Each path is a new rotation, seen through one point. The rows after it are directions, each followed by how far the rotation turns it, in degrees a step (0 if it stays put).
Each turn is a multiple of 5 degrees from 10 to 175, or 0.
Each row of a path follows its step; steps can be skipped.
path 1
step 0: [ 24   2  -7 -13  20   2 -35   1 -19  11   5   0  18 -21  12   4 -31  -8
 -37  26   9  34  15  14 -19 -25  67  -5  24  16   3  -2]
step 1: [ -7 -14  23   4 -26   5 -25   9  16 -43  35 -27  28 -33  -6  13   1   7
 -42   3  -3  35  10  -7  -4 -28  17  32 -15 -14  25 -20]
step 2: [  1  -3  18 -25 -20   3  16 -10  -9  11  42 -36 -34   6 -11 -17  38   1
   0 -19  -6   2  39   8 -34 -29  -7  25  -1 -25  35 -14]
step 3: [ 36  26 -16 -12  -7  -6 -18   8 -60  -6  11  -6 -20  29  12 -19  19 -38
 -13  27   4 -20  23 -13 -37   0  24   1   4  -9  16  18]
step 4: [  1   3   9  29  -3  -7 -30  27 -13   7   7 -18  10   8  24  -4  14  -7
 -24  51  -4  21  15 -34  41  11  38   7 -12  22  41  17]
step 5: [-13  -9  32  -4 -13 -14  35   3 -16  31  35 -31  13 -41  17  11  18 -17
 -20   7  -3  32  -9 -21   8  20 -31  15 -11  17  40 -14]
step 6: [ 19   1 -10  14   9 -21  32  -3  -6   9  38 -27  -6   2   9  25  15 -43
   1   7  31 -41  24 -21 -24 -11 -54   8   8  -3   2   0]
step 7: [ 17  15  11  21  -4 -14  -3  10  -4   1   6   9 -41   2  27   2 -28  -1
   4  32  -2 -52  16 -37  14  -5  -4  -7  45  10  20  45]
step 8: [  9 -20  33  12   2  25  41  16 -10  17  -8   5  -1 -15  37  12 -16   3
 -16  35   4  38 -14 -31  19   7  23   4  51  20 -12  11]
Directions:
[  8  -1  -8   0   0  -9   2  -6  -7   6  -4  10 -12  -4  -4   9  -5  -8
  15   0  -6  -5  13  -7  -3  -6   7   2 -12 -10  -4  12] -> 95
[  2   2  -2  -5   2   7   1  10   5  -4  -7   2 -14  17   1  -9   2 -12
  -8  -2 -18   3   1  -2  -1  -1  -3   2   8   7  -6  13] -> 85
[-12  -2  -8   4   1  -3  -2  -3  -7  -5   1 -10  -8 -10  14  -5   8  -9
   5 -11  -6  -9  10   5   2   5   3  -2   7   1 -12 -14] -> 100
path 2
step 0: [-13 -31 -16 -17  -7  24  42 -13 -12 -14 -24 -24   7  11 -45 -21  22   1
 -15  23  18  18 -18  29  10  -3   3   0  12   5  12 -45]
step 1: [ -4 -36 -18  -4  -2 -27  -1 -24  -3  18 -41  -2 -46  13   2   0  -8 -20
 -25 -22 -10  -6  14  18  -6  34  -4 -17 -31  -5  42 -16]
step 2: [-23 -11  -7  29 -30  -6  36  33  12 -14  -2  -2 -31 -11  11  27  -9 -33
 -13  -4   1 -10  28 -30 -44  25   6   9  -2 -12 -11  27]
step 3: [-25   7 -11  28  19  39 -19  37 -10 -10  -6 -22   3  20   6  13 -11 -26
   7   8  16  32  13  15  -5  -5   6  50   0  -8 -41 -28]
step 4: [  0 -16   6  12  21  16 -71   1 -11 -11   1  20  27  22  19   4 -14 -10
  14   4 -17  -3   6   0 -24   1  -3 -37  -5 -25  21 -42]
step 5: [  7 -22   1   7 -19 -21  13 -13 -15 -20  16 -12  20  -2 -22   2 -22 -12
  -1  32  -7   4  10 -33  -1 -28  21 -55  45 -35   0   7]
step 6: [  4  -3 -21   7 -15 -23   3 -17 -11  18 -45 -25  35  -1   3  -5 -17 -19
 -43  20   8  43  -3  10  45 -16 -10  10   7   5 -10  18]
step 7: [  3  28 -22  15 -18  -5 -15 -13  33   9 -10   2  23   6  20 -32  -1   1
 -27  -9 -20  21   8   5 -43  11 -35  -4 -42   4  29  26]
step 8: [  2  55  15 -24   5   6  21  24  11 -25  23 -12 -17   8 -21 -16 -18   1
 -17   9  12  -3  35  13 -47 -27  16  -1 -11 -23  -5  20]
Directions:
[ -1   0  10  -8   3   1   5   1   8  -2  -9 -10 -14  -4  -1   7  14  -8
   9   5   4  -3  -2  -6   1   5 -17   5  -1 -10   7 -10] -> 35
[ -2   0  -7   2 -15  -6   8   3  11  -5  -1   2  12  -5   7   1  -1  13
  12   1   1  -1  -3 -12 -18   4   3   0   6   1   8  -8] -> 135
[  0  -4   6   3  -5   1  -6 -14 -13  -4   4   4  -9   1   5   4   7   8
   5   4 -11   1  12  -8  -7  -8   2   0 -17  -3  12   7] -> 120
[  0   4  -2  -6  14   1   3   7   5  -5   1  -4  -6   5   3   5  -6  11
  -1  -1 -12   4   3  -7  -1  17  -2 -23  -2  -1  -1   8] -> 120
[  3 -15  12  -1   7  -3   5   6  10   4  -1   0  -3  -3  -2 -10  -4   8
  -7  -4   9   1  18   5  -9   9   4  12  -8  -2  -3   2] -> 55
[-10   5   8   4   5  -7 -10  -3  -8  -3  10 -10   0   0  12  10  10  -3
   3 -10   4   0  10   6  -9   7   6   0  15   7  -6  -4] -> 55
